128 stands for zero in the data rows.
Every row has a hidden score. In each pair, how much higher is the second row's than the first's? 15 means about the same, 30 much higher and 0 much lower. The score is a weighted sum of the row's numbers plus the product of two more (or one squared), each taken from its middle value.
array([135, 181, 141, 188,  88,  92, 183,  75,  53, 109,  41, 207,  99,  97, 136, 225])
array([177, 164, 109, 175,  82, 140, 173,  97, 141, 161, 114, 131, 127, 102,  90, 178]) 15
array([145, 163, 132, 193, 101, 116, 153,  64, 153, 108, 106, 121, 122, 135,  75, 153])
array([166, 124,  62, 167,  93,  89, 160, 127, 125, 148, 102,  96, 142, 172, 138, 105]) 15
array([179,  55,  42, 130, 117, 110, 103, 158, 152, 112, 176, 180,  42, 103, 189, 122])
array([187, 142,  73, 197,  55, 110, 169,  93, 158,  85,  75, 149, 100,  96, 119, 161]) 18
array([150,  60,  78, 129, 114,  88, 127, 126, 184, 178, 155, 172,  49, 122, 145, 156])
array([100,  87, 139,  84, 176, 183, 144, 114, 144, 180, 131,  92, 122, 151, 167,  81]) 20
array([144, 103,  74, 150,  71, 207, 208, 105, 177,  92, 179, 176,  57,  16, 161, 132])
array([133, 199, 126,  83, 149, 117, 118, 103,  45, 170, 147,  76, 124, 144,  82, 176]) 14
array([ 21,  86, 146,   0, 183, 176,  66, 194,  94, 115, 134,  83, 142, 157, 171,  45])
array([172,  88,  94,  97, 146, 180, 162, 136, 117, 177, 184, 117, 143, 112, 185,  36]) 5
array([163, 182, 185, 155, 119, 120,  94,  71,  72,  63, 116, 103, 156, 149,  68, 126])
array([165, 153,  87, 154, 107, 113, 133, 136, 104, 107, 104,  85, 143, 162, 124, 121]) 14
array([139,  81,  80, 127,  23, 192, 191, 171, 154, 114, 189, 184,  36,  23, 159, 142])
array([ 95, 103, 107, 118, 117, 201, 191, 148, 146, 128, 144, 166,  49, 122, 159, 101]) 17
array([100, 102, 166,  84, 187, 167,  99, 118,  10, 156, 113, 132, 181, 144, 181,  75])
array([165, 100,  99, 135, 101, 138,  60, 183, 155, 115, 195, 146, 113,  86, 158, 148]) 17
array([196, 130,  55, 205,  77, 130, 164, 127, 137,  86, 145, 138, 107, 107, 159, 134])
array([186, 178, 170, 160, 118,  88, 170,  57,  74, 186, 139, 136, 186, 103,  87, 175]) 16
array([143, 178, 160, 114, 145, 115, 126, 120, 129, 151, 170,  90, 157, 152,  72, 169])
array([ 67,  94, 138, 103, 188, 116, 151,  53, 147, 183,  80,  75, 166, 157, 131,  54]) 21
array([ 80, 152, 152, 122, 174, 135,  74,  96, 107, 136,  94,  74, 129, 165, 112, 134])
array([ 44,  78, 157, 118, 168, 168, 168, 107, 190, 165, 126,  99, 123, 172, 115,  89]) 17
array([140, 103,  98, 122, 108, 169, 207, 154,  99, 106, 132, 190,  55,  60, 182, 127])
array([222, 207, 154, 148, 107,  46, 162,  87,  55, 201,  92, 140, 204,  53,  97, 208]) 16
array([125, 128, 104, 149,  63, 156, 131, 188, 142,  11, 153, 157,  84,  75, 142, 138])
array([189, 145, 134, 175, 164,  36, 103, 106, 113, 157, 160, 138, 222,  78, 170, 198]) 7
array([153, 155, 129, 155, 112, 137, 118, 130, 108,  87, 135,  89, 132, 160, 111, 127])
array([176, 129, 117, 188,  85, 110, 106,  56, 184, 130, 122, 121, 101,  83,  89, 179]) 17
array([139,  71, 138, 107, 113, 174, 183, 123, 178, 185, 166, 182,  49,  33, 158, 141])
array([ 79, 149, 140, 179, 124, 136, 211,  52,  97, 109,  25, 195,  50, 143, 117, 172]) 19
array([139, 194, 195, 148, 135, 101, 107,  57, 131,  87, 145,  81, 151, 159,  24, 166])
array([119,  95, 102, 128,  37, 207, 192, 150, 162, 125, 154, 200,  35,  30, 166, 151]) 9
array([147, 133, 142, 165,  96, 197, 166, 132, 154, 136, 173, 142, 105, 103, 128, 140])
array([ 70, 118, 114, 104, 140, 112, 144, 172, 150,  93, 154,  91,  65, 202, 114,  86]) 24
array([125, 160, 151, 105, 156, 133,  52, 138, 100, 128,  86, 109, 146, 151, 108, 113])
array([139,  77,  87, 147,  62, 130,  99, 151, 200, 129, 167, 181,  94,  78, 136, 166]) 15
array([137, 149, 159, 137, 161, 124, 107, 138, 128,  82, 117, 122, 167, 133, 113, 106])
array([141,  83, 137, 108, 102, 194, 179, 126, 181, 185, 194, 171,  74,  45, 148, 137]) 10
array([126,  91, 126,  83, 178, 158,  84, 159, 160, 153, 168, 104, 133,  79, 177, 104])
array([155, 183, 186, 151, 135,  31,  77,  98, 110, 142,  20, 209, 172,  81, 131, 215]) 11
array([ 60, 113, 150, 141, 180, 149, 161, 134, 129,  80,  90, 111, 128, 192, 158,  73])
array([199, 205, 181, 172, 121,  92, 112,  82, 127, 174, 157, 138, 170,  45,  79, 198]) 4
array([172, 139, 108, 137, 151,  89, 133, 114,  78, 172, 114, 146, 115, 128, 161, 152])
array([104, 101, 109,  62, 164, 123,  21, 198, 149,  89, 196,  98, 157, 125, 169, 129]) 20
array([ 96, 108, 148, 146, 165, 170, 134, 105, 127, 132,  94, 128, 139, 170, 153,  85])
array([ 97, 101, 144,  69, 192, 111, 101, 114, 162, 176, 116,  73, 159, 155, 144,  89]) 14
array([192, 191, 130, 138, 123,  72,  60, 123,  51, 145, 171,  85, 165, 143, 102, 190])
array([135,  79, 116, 120, 142, 138, 168, 147, 150, 183, 170, 138, 115, 111, 155, 126]) 12
array([132, 157, 118, 147,  97, 122, 131, 140, 150,  63,  43, 161,  65, 147, 123, 174])
array([ 57, 100, 153, 116, 179, 141, 169, 117, 140, 124, 107,  83, 134, 208, 133,  62]) 14
array([ 81, 144, 139, 140, 147, 124, 111, 149, 140,  98, 119,  88, 125, 198, 103, 108])
array([131,  95,  54, 141, 128, 124, 125, 113, 149, 164, 145,  95, 155, 141, 148, 115]) 12
array([ 63, 128, 158, 159, 169, 136, 177,  81,  91, 101,  64, 134, 141, 187, 126,  81])
array([ 98, 189, 223, 115, 118, 178,  90, 133, 116,  91, 114, 140, 124, 158,  42, 137]) 19
array([102, 137, 131, 172, 150, 106, 143,  46, 177,  99, 101, 101,  83, 140,  92, 154])
array([205, 146, 135, 119, 130,  98, 139, 146,  57, 193, 154, 113, 171, 107, 152, 135]) 2
array([133, 183, 155, 173,  95,  71, 123,  99, 137,  76, 139,  72, 135, 187,  48, 156])
array([113,  80,  54, 120, 124, 112,  87, 179, 154,  83, 168, 152, 130, 146, 169, 106]) 8
array([120, 134,  52, 170,  74, 143, 192, 116, 143, 111,  74, 136,  99, 167, 115, 123])
array([121, 147, 177, 150, 106,  86, 108, 183, 119,  72, 115, 194, 180,  81, 148, 190]) 13
array([ 94, 111, 155,  97, 179, 158, 132,  96, 115, 165,  77, 105, 150, 160, 152,  80])
array([171, 134, 121, 132, 106, 160, 117, 191, 105,  82, 130, 157, 125,  58, 167, 128]) 9
array([149, 112,  57, 111,  88,  93, 156, 183,  39, 163,  91, 148, 165, 129, 178, 111])
array([ 94, 129,  60, 108,  65, 140, 124, 221,  75,  82, 117, 140,  46, 169, 153, 118]) 20
array([130, 138,  86, 133,  53, 168,  99, 222, 108,  32, 144, 153,  97,  97, 140, 125])
array([101, 128, 156, 101, 167, 139,  67, 168, 118, 116, 127, 120, 161, 155, 148, 113]) 12
array([118, 135, 146, 143, 124, 249, 168, 109, 156, 109, 184, 128,  71, 121, 130, 108])
array([ 99, 103,  78, 114, 103, 198, 111, 164, 162, 119, 170, 146, 104, 118, 163,  69]) 17
array([ 96, 132, 159, 140, 182, 107, 121,  85, 179, 134,  86,  78, 129, 166, 109, 123])
array([119,  63, 126,  35, 163, 121,  69, 182, 153, 159, 169, 151, 135,  89, 167, 100]) 6
array([169, 185, 167, 146, 115,  71, 151,  95,  57, 157,  60, 158, 199, 106, 105, 187])
array([ 94,  92, 121,  62, 184, 153,  48, 146, 119, 156, 117,  81, 118, 167, 171,  57]) 20
array([165, 176, 151, 142, 135,  57,  98, 106, 129, 180, 186,  95, 177, 148,  97, 204])
array([118, 195, 128, 122,  94, 165, 148, 131, 127,  94, 132,  73, 102, 174,  40, 153]) 16
array([133, 141,  72, 181,  15, 187, 168, 147, 162,  49,  71, 157,  64, 106, 111, 153])
array([105,  51, 132,  45, 152, 162, 126, 173, 175, 177, 190, 142,  99,  79, 157,  94]) 10
array([160, 185, 182, 146, 149, 112, 119,  98, 109, 153, 148, 140, 141, 126,  78, 171])
array([113,  94, 109,  51, 171, 126,  73, 144,  59, 168, 140,  86, 188, 136, 183,  58]) 14
array([ 98,  97, 109, 160,  82, 200, 185, 134, 170, 112, 173, 174,  72,  80, 153, 139])
array([141, 198, 194,  82, 132,  95,  59, 142,  95, 126, 155,  98, 156, 158,  46, 180]) 29
array([166, 120, 147, 114, 175,  92, 101, 119,  82, 156, 125, 130, 208,  95, 174, 109])
array([129, 136, 111, 171, 111, 129, 173, 120, 126, 113,  88, 138, 132, 154, 129, 128]) 20
array([119, 114, 146, 110, 183, 111, 104,  93,  88, 165,  78, 137, 199, 114, 171,  80])
array([129, 134, 106, 167, 111, 130, 117, 143, 142, 121, 115, 128, 134, 168, 135, 127]) 16
array([ 73, 124, 159, 138, 146, 187, 110, 129, 158, 124, 148,  92, 130, 178, 123, 102])
array([ 66, 104,  51, 119,  83, 110, 131, 187, 142,  57,  77, 198,  55, 136, 173, 159]) 20
array([ 75, 110,  75, 159,  20, 185, 238, 123, 158,  68,  52, 199,  44,  92, 142, 154])
array([131, 130,  97, 142, 148, 131, 133,  93, 134, 160, 109, 103, 127, 148, 136, 108]) 11
array([ 92, 141, 167, 116, 178, 133, 103, 101, 185, 112,  82,  77, 128, 150,  94, 124])
array([ 54, 148, 202, 142, 178, 132,  95,  54, 136,  98,  88,  78, 181, 170,  82, 124]) 10
array([143, 150, 111, 158, 129, 132, 137,  86, 148, 125, 107,  90, 126, 145, 106, 144])
array([152, 193, 123, 143, 121,  74, 120,  67, 121, 114, 150,  34, 121, 178,  42, 179]) 16
array([116,  89, 162, 134, 179, 152,  97, 130, 184, 123, 138, 117, 146, 153, 159, 100])
array([165, 174, 214, 152, 116, 121, 135, 121, 150, 141,  88, 144, 167, 144,  46, 142]) 14
array([ 44,  45,  74,  89, 130, 110, 139, 185, 138, 140, 122, 195, 105, 112, 175, 107])
array([108, 133, 164, 153, 152, 127, 141,  79, 121, 151,  90, 131, 163, 161,  99,  99]) 12
array([120, 123, 187, 140, 150,  87, 150, 121,  53, 155,  77, 202, 174,  98, 178, 141])
array([ 78, 126, 142, 150, 162, 140, 127,  90, 150, 101, 105,  83, 132, 193, 120,  95]) 24
array([135, 131,  89, 172,  68, 155, 196, 125, 155,  98, 138, 120,  82, 174,  92, 112])
array([ 94,  81, 127,  53, 164, 117,  84, 199,  92, 103, 153, 149, 129, 147, 173,  83]) 12
array([113,  81, 100,  92, 116,  83,   0, 231, 148,  63, 227, 136, 146, 120, 162, 157])
array([157, 187, 133, 168, 108,  84, 129,  64, 113,  90, 153,  83, 113, 169,  70, 173]) 14
array([112, 100, 153, 141, 184, 106, 121,  84, 143, 148,  87, 105, 167, 164, 145,  72])
array([144, 197, 142, 144,  97, 124, 161, 104, 121, 122, 108,  82, 125, 199,  38, 165]) 17
array([184, 158, 190, 191, 126,  90,  77,  72, 158, 127,  93, 155, 176,  88, 104, 157])
array([ 59, 125, 175, 120, 193, 146, 104, 122, 130, 116,  82,  93, 157, 168, 143, 103]) 26
array([169, 156, 129, 169,  36, 195, 174, 150, 120, 134, 134, 140, 115,  95,  92, 141])
array([169, 164, 161, 148, 114,  91,  86, 134,  81, 122,  80, 155, 162, 134, 121, 148]) 18
array([195, 186, 144, 161,  89, 130, 141,  71, 132, 126, 109,  68, 140, 106,  54, 155])
array([ 91, 119, 160, 144, 188,  82, 113,  73, 116, 147,  73, 104, 180, 160, 138, 107]) 20
array([126, 116, 115, 115, 156, 148, 169, 140, 144, 142, 142, 110, 107, 179, 142,  90])
array([ 69,  61,  74,   7, 196, 148,  94, 162, 120, 163, 142,  52, 168, 140, 191,  16]) 22
array([123, 172, 184, 144, 142, 110, 132, 111, 129, 126, 128, 117, 131, 199,  54, 143])
array([104,  92,  85, 126, 139, 118, 144, 153, 156, 112, 186,  72, 146, 198, 148, 115]) 9
array([137, 158, 150, 107, 163,  47,  28, 127, 118, 171, 134,  86, 204, 108, 120, 161])
array([177, 175, 114, 185,  50, 133, 179,  56, 153, 102, 141,  81, 104,  95,  35, 183]) 15
array([112, 203, 209, 162, 136, 120, 152,  53, 146,  57, 139, 113, 130, 172,   5, 156])
array([104,  32,  54, 153,  63,  61, 188, 135, 178, 139, 121, 198,  94, 119, 133, 156]) 13
array([118, 129, 158, 151, 139,  56, 154, 106,  47, 144,  28, 202, 163, 117, 180, 152])
array([113, 125, 100, 133, 114, 187, 179, 161, 131, 100, 153, 138, 102, 137, 148,  89]) 15
array([189, 180, 165, 145, 149,  69,  73,  68, 145, 110, 162,  66, 162, 119,  73, 174])
array([129,  96,  41,  58, 184, 101,  62, 149,  79, 146, 154,  47, 194, 134, 194,  76]) 18
array([152, 189, 173, 107, 138, 129, 152, 129,  87, 190, 135, 150, 155,  90, 107, 177])
array([165, 144, 166, 152, 146, 141, 124, 122, 144, 145, 131, 111, 140, 136, 121, 131]) 16
array([184, 216, 154,  89, 106, 185, 109, 135, 112, 145, 139, 109, 106,  82,  56, 179])
array([ 91, 146,  74, 168,  57, 129, 166, 164, 157,  35,  96, 143, 110, 148,  94, 146]) 25
array([166, 106,  79,  57, 168, 131,  17, 186,  43, 114, 215,  91, 163, 131, 195, 105])
array([ 61,  74, 153,  30, 199, 148, 149, 130, 126, 189, 107, 104, 132, 145, 164,  64]) 25
array([148, 148, 110, 151,  92, 173, 139, 150, 149, 101, 109, 158, 100, 103, 126, 158])
array([ 47, 134, 157, 154, 171, 104, 114, 105, 143,  95,  93,  84, 112, 206, 102, 111]) 21
array([115,  32,  74, 112, 104, 103, 159, 122, 180, 173, 123, 207,  80,  72, 168, 133])
array([ 90, 129, 117, 137, 156, 119, 177, 113, 122, 118, 105, 103, 105, 210, 124,  72]) 15
array([ 92, 108,  78,  90,  73, 156,  73, 216, 143, 121, 139, 120, 132, 144, 140,  86])
array([104,  99,  84, 147, 126, 130, 192, 123, 148, 127,  96, 158,  84, 136, 141, 119]) 10
array([186, 199, 156, 171, 105, 127, 152,  60, 128,  80, 114, 102, 106, 127,  47, 155])
array([ 90,  34,  79, 134, 149, 116, 153, 136, 174, 110, 146, 177,  37, 137, 172, 116]) 21
array([186, 162, 169, 179,  85, 121, 120, 128, 190,  46, 156, 144,  84, 106,  66, 184])
array([ 92,  67, 159,  26, 174, 147, 110, 137, 179, 206, 149,  86, 117, 141, 134,  84]) 15
array([ 92,  92,  81,  54, 183, 105,   0, 205, 109, 100, 165, 103, 160, 151, 185,  77])
array([157, 151, 139, 164, 129,  66, 114,  98, 127, 159, 111, 113, 160, 155, 107, 157]) 14
array([ 69,  63, 147, 108, 136, 184, 124, 165, 176, 117, 170, 179,  67,  88, 166, 122])
array([137, 132, 159, 164, 138, 183, 150,  90, 158, 152, 141, 140, 133,  70, 129, 129]) 12
array([131, 150, 166, 156, 159, 113, 126,  93, 155, 145, 122, 115, 154, 167,  90, 142])
array([ 66,  99, 141,  17, 163, 200, 215, 117, 100, 222, 150,  67, 140, 139, 159,  75]) 12
array([104,  95, 132, 148, 126, 156, 189,  94, 163, 139, 128, 167, 104,  71, 129, 117])
array([ 78, 120, 111, 115, 180,  90, 149, 129, 122, 133, 108,  85, 133, 193, 137,  94]) 16
array([121, 142, 105, 130, 116, 111, 124, 159, 131, 108, 148,  64, 131, 190, 107, 115])
array([136, 100, 123, 108, 175, 148, 138, 129,  89, 144,  81, 155, 131, 121, 194,  66]) 15
array([ 53,  55, 114, 108, 102, 187, 180, 147, 182, 118, 183, 205,   0,  63, 162, 147])
array([ 91,  90, 139,  74, 132, 154,  95, 204, 146,  78, 172, 147,  97, 129, 155,  98]) 14
array([183, 208, 140,  60, 130, 135, 138, 122,  53, 201, 175,  85, 154,  72,  75, 176])
array([192, 174, 147, 183, 125,  86, 123,  70, 154, 139, 146, 118, 140, 120,  76, 183]) 16
array([153, 118,  91, 161,  74, 136, 141, 153, 143, 153, 108, 133, 143, 129, 136, 117])
array([174, 145, 119, 188,  94, 134, 141,  83, 156, 108, 109, 137, 121,  60, 108, 146]) 15
array([134, 123, 194, 111, 147, 189, 135, 117, 184, 179, 172, 150, 106,  84, 131, 136])
array([161,  79, 165, 127, 144, 142, 120, 113, 212, 170, 200, 143,  95,  91, 112, 163]) 16
array([134, 108, 116,  18, 166, 146,  89, 188,  40, 152, 160,  98, 158, 117, 188,  55])
array([ 85, 105, 188,  80, 183, 152, 152,  89, 180, 208, 108, 105, 178,  90, 120,  95]) 23
array([168, 182, 160, 166, 108, 117, 163,  91, 142,  96, 114, 113, 130, 173,  48, 150])
array([106,  80, 179, 141, 136, 169, 131, 115, 202, 132, 179, 180, 104,  73, 128, 139]) 11
array([ 99,  78,  61,   0, 159, 161,  50, 219, 125, 123, 202, 106, 149, 102, 182,  45])
array([123, 120, 164,  81, 183, 142, 117, 124, 171, 186, 119, 103, 167,  87, 153, 109]) 18
array([211, 202, 182, 174, 114,  96,  88,  76, 144, 120, 165,  94, 167,  82,  50, 183])
array([ 26, 104,  79,   6, 147, 176, 107, 220, 105, 111, 177,  84, 133, 151, 165,  36]) 20
array([ 90, 151, 176,  99, 135, 135,  92, 174, 102, 115, 119, 170, 162, 132, 117, 147])
array([105,  94,  79, 149,  60, 165, 159, 147, 181,  68, 153, 185,  48,  98, 150, 137]) 14
array([ 99, 107, 132,  34, 184, 160, 146, 102, 122, 225, 106,  74, 152,  94, 161,  85])
array([ 92, 120, 113, 128, 147, 130, 142, 167, 131, 117, 120, 141, 117, 157, 157, 119]) 11
array([128, 172, 166,  75, 134, 141, 171, 129,  63, 182,  68, 132, 159, 154, 100, 134])
array([137, 137, 141, 150, 163,  92, 145,  30, 134, 185,  96, 105, 166, 122, 116, 134]) 14
array([124, 167, 189, 180, 109, 187, 152,  64, 133,  56,  97, 176, 107, 108,  78, 114])
array([ 79,  90, 109,  31, 175, 187,  67, 193,  76, 115, 173, 108, 136, 135, 186,  56]) 14
array([152, 146,  57, 187,  57, 150, 155, 117, 152,  49,  61, 129,  76, 145, 115, 120])
array([ 95,  97, 150, 134, 122, 193, 168, 138, 168, 153, 155, 170,  63, 110, 142, 120]) 9
array([192, 129, 109,  97, 184,  86,  83, 110,  47, 154, 100, 103, 190,  78, 180,  93])
array([181, 170, 102, 183,  86,  68, 165,  79, 151, 118, 106, 100, 134, 151,  76, 170]) 21
array([ 72, 102, 144,  58, 173, 208, 139, 132, 138, 177, 113,  84, 152, 110, 174,  43])
array([159, 120, 115, 193,  51, 120, 187,  91, 173, 125, 125, 157,  83, 125,  68, 183]) 9
array([146,  76,  65,  33, 211, 134, 103,  95,  10, 184,  95,  98, 194, 104, 219,   0])
array([ 52,  90, 129, 119, 178, 149,  97, 137, 177, 113, 131,  82, 112, 175, 149,  87]) 26
array([137, 104, 142, 127, 146, 133, 102, 129, 183, 147, 158, 105, 121, 129, 125, 139])
array([143, 179, 140, 158,  80, 153, 132, 131,  97,  48,  98, 140,  89, 163,  90, 138]) 18
array([167, 101, 141, 135, 102, 193, 129, 136, 192, 144, 211, 162,  70,  64, 146, 153])
array([177, 151, 132, 164,  95, 166, 178,  85, 152, 169, 148, 114, 123,  82,  87, 155]) 15
array([174, 171, 123, 132, 122, 107, 127, 127,  46, 151,  99, 115, 151, 167, 108, 149])
array([ 82, 111, 148, 123, 183, 165, 127, 118, 167, 124,  97, 101, 121, 163, 152,  88]) 27
array([ 98,  89, 135,  84, 164, 155, 154, 122, 158, 187, 123, 119, 131, 130, 143,  59])
array([183, 124, 107, 157,  85, 174, 176, 111, 167, 197, 179, 147,  99,  13, 141, 170]) 10
array([156, 180, 101, 145,  38, 176, 156, 148, 148, 112, 109, 131,  78, 125,  60, 184])
array([137, 136,  74, 174,  34, 145, 175, 150, 163,  82, 112, 149,  84, 108, 100, 157]) 15
array([126,  80, 129,  80, 161, 119, 144, 117, 152, 212, 136, 130, 152, 118, 144,  75])
array([106,  84,  95, 165, 102, 132, 129, 116, 205, 119, 165, 149,  96, 150, 120, 169]) 18
